x =
  0   17  -11  -21    5   -8    0
 21   26   -4  -12    4    8   20
  5   14   -5  -16    3   -6   -1
-11   39  -28  -68   11  -41  -28
  0    3   -6    8    3   12   22
 -2   15  -10  -21    4  -10   -4
 21   41  -10  -41    7  -11    1
 20   -4   17   17   -5   14    6
 11   28  -13  -18    7    5   22
-10   12  -12  -28    4  -20  -17
-13   17  -11  -53    3  -46  -52
  7   11   -4   -3    3    7   15
 18   30  -10  -16    7    9   27
 -8   13  -11  -28    4  -20  -18
 -2   -1    2   -8   -1  -10  -16
Indices start at 0.
(0, 0): 0
(10, 2): -11
(0, 4): 5
(13, 3): -28
(5, 3): -21
(10, 3): -53
(0, 3): -21
(3, 2): -28
(11, 1): 11
(7, 4): -5
(7, 6): 6
(1, 1): 26
(8, 3): -18
(11, 5): 7
(11, 4): 3
(7, 2): 17
(10, 1): 17
(6, 6): 1
(2, 6): -1
(2, 2): -5
(4, 0): 0
(6, 1): 41
(7, 5): 14
(12, 6): 27
(11, 3): -3
(5, 0): -2
(5, 6): -4
(2, 5): -6
(14, 0): -2
(8, 0): 11
(8, 1): 28

B = (0.17, -0.12, -0.09, 0.15)
B[-4]	0.17
B[2]	-0.09
B[-3]	-0.12

m =
[[ 18 -15   0  14 -47  19  -6 -19  16 -31  35 -11]
 [-17  58 -26 -12 -35 -32 -21  -6 -31  -6  20 -26]
 [-31 -30 -23 -39  -6   6 -28  45  13 -15 -36 -34]
 [-33 -17 -23   9 -26 -38  42 -32   5 -13 -28  -4]
 [ 20 -21 -40 -35 -15  26  40 -33 -17  48  40 -46]
 [ 32   5 -15  29 -16 -33 -13   2  26   1 -26   6]
 [ 27 -24  35  36  34  -1  33  26 -31 -47   2 -39]
 [-24  25 -30  20  41  19 -25  28  10  17 -10 -20]
 [-48 -26 -10 -26  44 -16 -36 -32  -1 -22  45  14]
 [-19  16  36  -9  -7  20  21  -2 -47 -39   5  29]
 [  3 -40  26 -35  16  40   6 -21  30 -16 -31  25]
 [ 31  36  40   7 -24  26 -15  -6  31  39  18 -16]
 [-11 -10  31 -36  22 -36  28  32 -21  29 -27  33]]
Rows and columns are counted from 0.
row 0 col 0 -> 18
row 9 col 11 -> 29
row 9 col 5 -> 20
row 3 col 8 -> 5
row 2 col 6 -> -28
row 6 col 0 -> 27
row 1 col 5 -> -32
row 12 col 9 -> 29
row 1 col 3 -> -12
row 7 col 10 -> -10
row 11 col 10 -> 18
row 10 col 11 -> 25
row 5 col 6 -> -13
row 0 col 3 -> 14
row 0 col 7 -> -19
row 7 col 5 -> 19
row 10 col 10 -> -31
row 4 col 4 -> -15
row 8 col 0 -> -48
row 9 col 0 -> -19
row 5 col 0 -> 32
row 10 col 5 -> 40
row 1 col 11 -> -26
row 11 col 6 -> -15
row 8 col 2 -> -10
row 8 col 1 -> -26
row 12 col 4 -> 22
row 5 col 4 -> -16
row 7 col 0 -> -24
row 2 col 0 -> -31
row 11 col 4 -> -24
row 10 col 6 -> 6
row 8 col 9 -> -22

grid =
-0.286,0.220,0.213,0.038,0.212,0.110,0.177,-0.117,0.008
0.002,-0.195,-0.243,0.116,0.097,-0.080,0.056,0.000,0.163
0.162,-0.249,-0.154,0.235,0.239,-0.167,-0.130,0.124,-0.187
0.081,0.067,0.199,0.144,-0.123,0.130,-0.232,-0.061,0.161
0.217,0.123,-0.037,-0.272,0.072,0.175,-0.221,0.031,0.071
0.117,-0.026,-0.259,0.024,-0.068,0.073,-0.146,-0.052,-0.188
-0.216,0.190,-0.124,-0.101,-0.163,-0.016,-0.189,-0.189,0.035
-0.209,0.159,-0.099,0.187,0.045,0.125,-0.286,-0.200,-0.104
-0.042,0.018,-0.099,-0.243,-0.062,-0.074,-0.098,-0.299,-0.184
-0.168,0.142,0.125,-0.060,0.225,0.165,-0.176,0.211,-0.219
-0.064,-0.297,0.187,-0.042,0.069,0.061,0.034,-0.151,0.089
-0.165,0.191,-0.289,-0.221,0.196,-0.062,-0.121,-0.270,0.175
grid[0][0]	-0.286
grid[:, 7]	[-0.117, 0.000, 0.124, -0.061, 0.031, -0.052, -0.189, -0.200, -0.299, 0.211, -0.151, -0.270]
grid[11][1]	0.191
grid[7][3]	0.187
grid[4]	[0.217, 0.123, -0.037, -0.272, 0.072, 0.175, -0.221, 0.031, 0.071]
grid[1]	[0.002, -0.195, -0.243, 0.116, 0.097, -0.080, 0.056, 0.000, 0.163]
grid[1][5]	-0.080
grid[:, 2]	[0.213, -0.243, -0.154, 0.199, -0.037, -0.259, -0.124, -0.099, -0.099, 0.125, 0.187, -0.289]
grid[11][7]	-0.270
grid[9][4]	0.225
grid[8][7]	-0.299
grid[1][0]	0.002
grid[2][5]	-0.167
grid[7][4]	0.045
grid[8][5]	-0.074
grid[1][2]	-0.243
grid[5]	[0.117, -0.026, -0.259, 0.024, -0.068, 0.073, -0.146, -0.052, -0.188]
grid[6][7]	-0.189
grid[:, 8]	[0.008, 0.163, -0.187, 0.161, 0.071, -0.188, 0.035, -0.104, -0.184, -0.219, 0.089, 0.175]
grid[1][6]	0.056
grid[3][8]	0.161
grid[7]	[-0.209, 0.159, -0.099, 0.187, 0.045, 0.125, -0.286, -0.200, -0.104]
grid[:, 5]	[0.110, -0.080, -0.167, 0.130, 0.175, 0.073, -0.016, 0.125, -0.074, 0.165, 0.061, -0.062]
grid[10][8]	0.089
grid[9][8]	-0.219
grid[:, 1]	[0.220, -0.195, -0.249, 0.067, 0.123, -0.026, 0.190, 0.159, 0.018, 0.142, -0.297, 0.191]
grid[7][2]	-0.099
grid[0][6]	0.177
grid[11][8]	0.175
grid[:, 3]	[0.038, 0.116, 0.235, 0.144, -0.272, 0.024, -0.101, 0.187, -0.243, -0.060, -0.042, -0.221]
grid[1][4]	0.097
grid[4][7]	0.031
grid[:, 0]	[-0.286, 0.002, 0.162, 0.081, 0.217, 0.117, -0.216, -0.209, -0.042, -0.168, -0.064, -0.165]
grid[0][4]	0.212
grid[3][2]	0.199

data =
-69.90,7.20,89.61,-46.44,-111.62
-119.51,-46.27,60.58,-23.46,-43.27
-62.33,-52.65,-63.35,-27.48,-165.68
-124.79,-194.42,-125.15,111.15,-78.70
19.31,-106.68,-71.52,-98.55,-70.98
-174.10,-129.09,-264.95,-7.49,-138.26
51.73,-180.34,-61.32,17.21,-85.82
-25.68,-95.33,-103.20,-34.36,-100.76
-42.92,-172.65,42.91,-28.41,-122.25
-142.29,-84.89,-27.70,61.39,-67.26
-147.34,-16.09,-77.55,-10.03,-227.04
36.93,-32.81,-36.10,-187.90,-165.21
-102.51,-13.12,-168.92,-83.38,-252.48
-210.49,-126.89,-70.95,-47.02,-131.02
147.62,-165.18,-0.77,-210.69,-203.74
data[0,0] => -69.90
data[9,1] => -84.89
data[0,1] => 7.20
data[10,4] => -227.04
data[14,1] => -165.18
data[2,3] => -27.48
data[9,2] => -27.70
data[13] => [-210.49, -126.89, -70.95, -47.02, -131.02]
data[5,4] => -138.26
data[8,0] => -42.92
data[3,1] => -194.42
data[11,4] => -165.21
data[:, 2] => [89.61, 60.58, -63.35, -125.15, -71.52, -264.95, -61.32, -103.20, 42.91, -27.70, -77.55, -36.10, -168.92, -70.95, -0.77]
data[12,3] => -83.38
data[3,0] => -124.79
data[3,3] => 111.15
data[2,4] => -165.68
data[14,4] => -203.74
data[4,3] => -98.55
data[5,0] => -174.10
data[:, 3] => [-46.44, -23.46, -27.48, 111.15, -98.55, -7.49, 17.21, -34.36, -28.41, 61.39, -10.03, -187.90, -83.38, -47.02, -210.69]
data[12,4] => -252.48
data[:, 4] => [-111.62, -43.27, -165.68, -78.70, -70.98, -138.26, -85.82, -100.76, -122.25, -67.26, -227.04, -165.21, -252.48, -131.02, -203.74]
data[10,0] => -147.34
data[3] => [-124.79, -194.42, -125.15, 111.15, -78.70]
data[1,2] => 60.58
data[1,4] => -43.27
data[10] => [-147.34, -16.09, -77.55, -10.03, -227.04]
data[2] => [-62.33, -52.65, -63.35, -27.48, -165.68]
data[5,1] => -129.09
data[0] => [-69.90, 7.20, 89.61, -46.44, -111.62]
data[0,3] => -46.44
